In the rows, zero is written as 128.
Each path is a new rotation, seen through one point. The rows after it are directions, each followed by how far the rotation turns it, in degrees each step (0 if it stays put).
Each turn is a multiple of 5 degrees from 10 to 175, or 0.
Path 1:
[135 134 124 126 125 118 126 134 125 123 126 131 124 128 137 135 129 137
 122 132 127 129 129 131 133 127 129 134 122 119 123 116 115 123 127 133
 132 138 118 125 125 134 135 127 125 132 129 143 132 135 116 134 136 120
 130 124 127 133 127 123 129 129 134 129 133 127 125 131 138 144]
[135 135 121 126 122 120 129 130 124 123 123 136 125 132 134 131 127 131
 122 136 128 133 126 132 134 121 128 131 124 119 121 115 114 127 125 130
 130 140 116 128 124 133 132 125 127 132 130 140 135 137 121 130 133 122
 129 123 126 131 124 128 126 130 139 132 135 125 125 136 137 143]
[132 134 121 123 122 116 123 135 124 122 124 133 124 132 135 136 128 138
 120 133 126 127 126 136 133 122 129 131 125 117 123 118 114 125 121 132
 130 139 119 125 125 133 133 128 131 134 129 138 131 136 117 130 133 123
 131 123 132 131 126 121 128 129 135 129 130 126 124 133 133 143]
[136 134 120 128 121 120 129 133 127 122 122 134 123 129 136 132 128 136
 122 135 126 127 126 130 133 121 129 134 124 120 122 120 116 124 126 129
 132 140 118 125 122 134 134 127 126 128 130 144 135 135 114 133 135 125
 128 122 128 131 124 127 128 129 136 134 133 128 124 133 138 141]
[137 134 121 126 123 118 127 134 121 121 120 136 124 132 136 135 126 134
 121 134 127 130 130 134 133 123 130 134 124 119 123 117 113 128 124 135
 127 139 118 126 130 132 130 126 127 133 126 136 134 136 119 133 133 124
 130 125 132 130 125 126 130 129 136 131 132 126 121 137 137 143]
[130 135 118 125 122 119 126 135 126 120 121 136 125 132 136 132 126 136
 123 134 124 126 126 133 133 117 130 130 128 117 123 120 115 125 123 129
 130 140 119 124 121 133 131 129 130 128 128 141 133 135 118 128 129 126
 128 121 133 130 122 127 128 129 137 133 131 127 122 135 133 140]
[136 133 121 128 124 118 127 138 124 119 119 134 123 126 141 136 126 138
 123 132 124 125 129 130 132 125 132 134 124 118 125 120 115 125 127 134
 131 137 119 124 127 133 130 129 126 129 126 141 133 135 115 134 132 124
 129 124 133 132 125 127 132 128 134 131 129 128 120 134 137 141]
[134 136 119 127 124 121 129 133 124 119 119 138 124 130 138 132 124 132
 124 135 125 132 130 131 131 120 131 131 126 117 123 117 114 128 126 131
 130 139 118 126 124 131 129 129 126 128 127 140 137 134 120 128 127 126
 127 123 131 130 122 133 128 130 138 133 132 125 122 139 137 140]
[130 133 121 125 124 116 125 138 122 118 121 134 125 127 141 135 126 138
 123 133 123 126 129 133 131 124 131 130 126 116 125 117 114 126 123 133
 131 137 118 124 125 133 127 131 130 130 127 140 130 137 120 127 126 123
 129 125 134 130 123 125 130 129 136 130 128 127 122 135 131 141]
[132 135 122 128 125 121 129 134 127 117 121 134 124 125 141 133 125 137
 125 134 124 130 131 128 130 124 131 132 123 116 126 118 116 124 129 130
 134 137 116 124 121 133 130 131 124 126 128 145 135 133 117 128 128 123
 128 123 130 131 123 131 129 130 134 132 131 126 123 135 135 140]
[134 134 123 127 126 119 128 135 120 117 120 134 125 126 141 135 125 134
 124 135 126 132 131 130 130 128 131 130 124 118 124 113 114 129 126 134
 130 136 116 127 128 132 126 129 125 132 127 139 132 138 122 127 127 121
 129 126 130 130 123 128 130 130 138 130 131 125 124 138 133 142]
[127 135 122 124 124 119 125 133 126 117 123 134 126 127 139 134 126 137
 123 135 125 131 129 132 129 123 129 128 124 115 126 114 117 125 125 130
 134 137 116 126 119 133 130 132 127 127 130 142 133 134 120 123 127 122
 129 122 130 130 123 126 126 132 136 130 131 126 125 134 130 141]
[133 132 125 128 124 119 128 135 124 118 121 132 124 123 143 136 128 138
 123 135 125 130 128 128 129 132 130 132 121 119 124 115 116 126 129 131
 135 136 116 125 125 135 130 128 123 129 130 141 131 137 117 130 131 121
 130 125 129 130 125 123 130 131 135 130 132 127 125 133 133 142]
[131 135 123 124 124 120 127 129 125 118 121 134 125 130 138 135 126 134
 122 137 127 136 131 132 129 125 127 129 122 118 124 113 116 128 127 130
 132 138 115 128 124 132 131 128 124 128 130 138 136 134 120 125 129 122
 130 123 127 128 124 128 125 134 136 131 135 124 127 137 135 143]
[129 133 123 123 123 117 125 134 123 119 120 133 125 128 140 136 128 138
 120 136 126 129 125 132 131 128 128 128 124 118 123 116 116 127 122 129
 134 140 116 127 125 135 130 128 129 131 131 137 128 138 119 126 131 121
 131 124 130 128 125 119 128 132 136 131 131 125 127 133 128 143]
[131 135 123 125 123 119 127 131 129 119 121 132 123 129 140 137 127 137
 122 135 127 131 128 130 130 126 127 131 120 120 124 117 119 125 128 128
 135 139 116 126 123 133 135 127 124 125 130 140 135 132 114 130 133 124
 130 122 128 127 127 125 128 133 133 133 135 126 127 133 136 143]
[135 133 121 127 123 119 127 132 122 120 116 135 124 131 139 136 127 134
 120 137 128 132 127 131 131 128 127 130 122 120 121 116 115 129 124 130
 132 141 116 130 130 134 130 124 126 130 129 133 132 137 120 129 133 124
 130 125 128 126 126 123 130 133 138 132 135 125 126 137 133 144]
[128 137 118 123 123 118 124 133 129 119 119 134 123 133 138 137 126 138
 120 134 125 128 127 134 132 121 127 128 122 117 124 118 118 126 122 128
 132 141 118 126 122 132 133 127 129 127 128 137 134 133 117 126 131 127
 130 122 131 126 126 122 127 133 133 132 133 127 125 133 132 143]
[134 133 120 128 124 119 129 135 126 119 115 133 122 129 143 135 127 138
 122 133 126 126 127 127 132 128 129 132 122 121 121 121 118 126 126 128
 135 141 118 126 127 134 133 124 126 127 128 137 131 136 116 133 134 126
 128 125 130 128 126 123 132 132 135 134 133 128 124 133 134 142]
[132 137 118 125 126 119 127 132 126 119 116 134 123 134 138 137 125 135
 122 134 127 132 131 132 131 122 127 129 121 117 123 118 118 129 126 131
 131 141 118 127 127 130 130 125 126 128 125 135 137 133 121 129 131 129
 128 124 130 125 125 128 130 133 135 133 136 125 124 138 136 143]
[128 134 117 126 126 117 126 136 124 119 114 134 124 130 142 134 125 139
 122 132 125 125 127 130 132 124 129 129 125 116 121 121 119 126 121 129
 132 142 118 126 124 134 130 126 132 129 125 136 129 137 121 127 130 127
 128 125 132 126 123 123 133 132 138 132 131 127 124 135 129 142]
[131 136 119 127 129 118 127 134 128 118 118 132 123 129 141 137 125 139
 124 130 125 128 133 128 130 125 129 132 120 116 124 119 120 123 128 131
 133 139 118 125 123 131 132 127 125 124 124 140 135 131 117 131 132 128
 127 124 130 127 125 128 131 132 132 132 134 126 123 134 136 143]
[132 135 119 127 129 119 130 135 121 119 113 134 125 130 142 132 124 136
 124 132 127 130 131 128 131 126 131 130 123 116 121 117 117 127 124 130
 131 141 117 128 126 132 127 125 127 130 125 136 133 137 125 128 129 125
 127 127 128 128 122 129 133 132 139 132 135 125 124 138 132 143]
[125 137 119 123 130 116 124 135 127 118 120 132 126 130 140 136 125 140
 123 130 124 129 132 131 131 123 128 128 122 112 124 117 119 123 124 132
 132 139 118 125 121 131 131 129 129 128 124 140 132 134 122 126 128 125
 128 124 130 127 124 126 131 132 135 130 133 126 124 135 130 142]
[131 134 120 129 130 120 130 135 124 119 117 130 125 125 144 132 127 139
 125 130 126 128 130 124 131 129 131 131 123 116 121 117 119 122 127 129
 134 140 116 126 122 135 131 126 125 127 126 142 131 136 121 130 131 123
 127 126 126 130 124 126 133 131 138 131 134 127 125 133 133 143]
[129 137 121 124 131 118 126 132 123 120 121 132 125 130 138 136 125 135
 124 131 128 135 135 130 131 126 127 129 120 114 124 114 117 125 126 133
 130 139 116 128 124 130 130 127 125 131 125 139 134 134 125 128 130 123
 128 126 125 128 125 128 129 133 136 129 137 124 125 136 135 144]
[127 135 120 125 129 118 127 135 124 121 121 131 126 128 140 131 126 138
 124 132 126 129 127 129 132 125 128 128 124 114 121 115 119 123 122 128
 133 140 117 127 120 135 132 126 130 131 128 141 128 137 124 126 131 120
 128 125 124 130 123 123 130 132 139 131 134 126 126 132 128 144]
[131 136 122 125 130 117 126 132 126 121 124 129 124 127 139 136 127 139
 123 131 128 131 131 128 131 128 128 131 119 116 123 115 119 122 128 131
 132 139 117 125 122 132 134 126 124 130 127 142 133 133 118 132 135 121
 129 125 124 130 127 124 129 131 133 129 135 126 126 131 136 144]
[132 135 120 126 127 121 129 131 123 123 120 133 125 131 137 130 127 134
 123 134 129 133 128 128 133 126 128 129 123 118 119 114 117 126 124 128
 131 141 116 129 123 134 132 123 126 133 129 139 131 138 125 129 134 121
 128 126 122 130 124 126 129 132 140 131 137 124 127 135 134 145]
[127 136 121 121 127 116 123 133 126 122 125 131 125 133 136 135 127 138
 120 131 127 129 128 134 133 124 127 129 122 115 122 115 117 123 122 131
 130 140 118 126 122 133 135 126 130 132 128 139 131 135 120 130 134 122
 130 124 126 129 126 121 128 131 135 128 134 125 126 131 133 145]
[134 134 120 127 124 120 129 132 126 124 121 132 124 130 138 132 129 136
 123 133 127 128 126 127 134 125 128 133 123 119 119 119 118 122 126 128
 133 142 117 127 122 135 136 123 127 129 129 142 131 136 119 133 137 123
 128 124 124 131 126 124 130 130 137 132 135 127 126 131 136 143]
[134 136 120 124 126 117 125 133 123 123 122 133 124 134 134 136 126 134
 121 132 129 131 130 133 134 123 127 131 122 117 121 116 115 126 125 134
 128 140 118 127 127 131 132 124 127 133 126 136 134 135 121 133 135 124
 129 125 127 129 126 125 130 131 136 130 135 124 124 135 138 144]
[132 128 129 130 129 129 130 127 127 128 127 128 127 127 129 128 128 126
 129 128 129 130 130 126 128 130 128 130 126 130 128 128 128 129 131 129
 128 128 127 129 130 128 128 127 125 128 127 128 130 127 127 131 129 128
 128 129 127 128 129 131 129 128 128 129 130 128 128 129 131 128]  120
[127 128 128 128 128 128 128 127 129 126 124 128 127 127 131 130 128 129
 127 129 127 128 128 127 126 130 127 126 126 129 129 128 130 130 128 126
 130 128 127 129 129 128 127 127 127 125 128 125 128 127 128 126 127 130
 128 128 129 125 129 127 129 131 127 129 129 128 129 128 126 128]  10
[129 127 129 127 126 128 127 126 129 130 130 128 128 129 126 128 130 127
 126 130 130 129 126 129 129 129 126 127 127 130 127 127 128 128 128 127
 129 128 127 129 128 129 130 127 128 129 131 127 127 129 127 128 131 127
 130 127 126 128 130 125 126 129 128 128 129 127 130 127 128 129]  25
[129 127 129 128 129 126 126 130 126 128 129 127 128 127 129 131 128 129
 127 127 128 127 129 129 128 131 128 129 127 128 129 127 127 128 128 131
 127 127 129 128 132 128 127 128 128 130 127 126 126 129 128 130 129 127
 129 129 130 128 130 125 130 128 127 126 127 128 127 128 128 129]  175
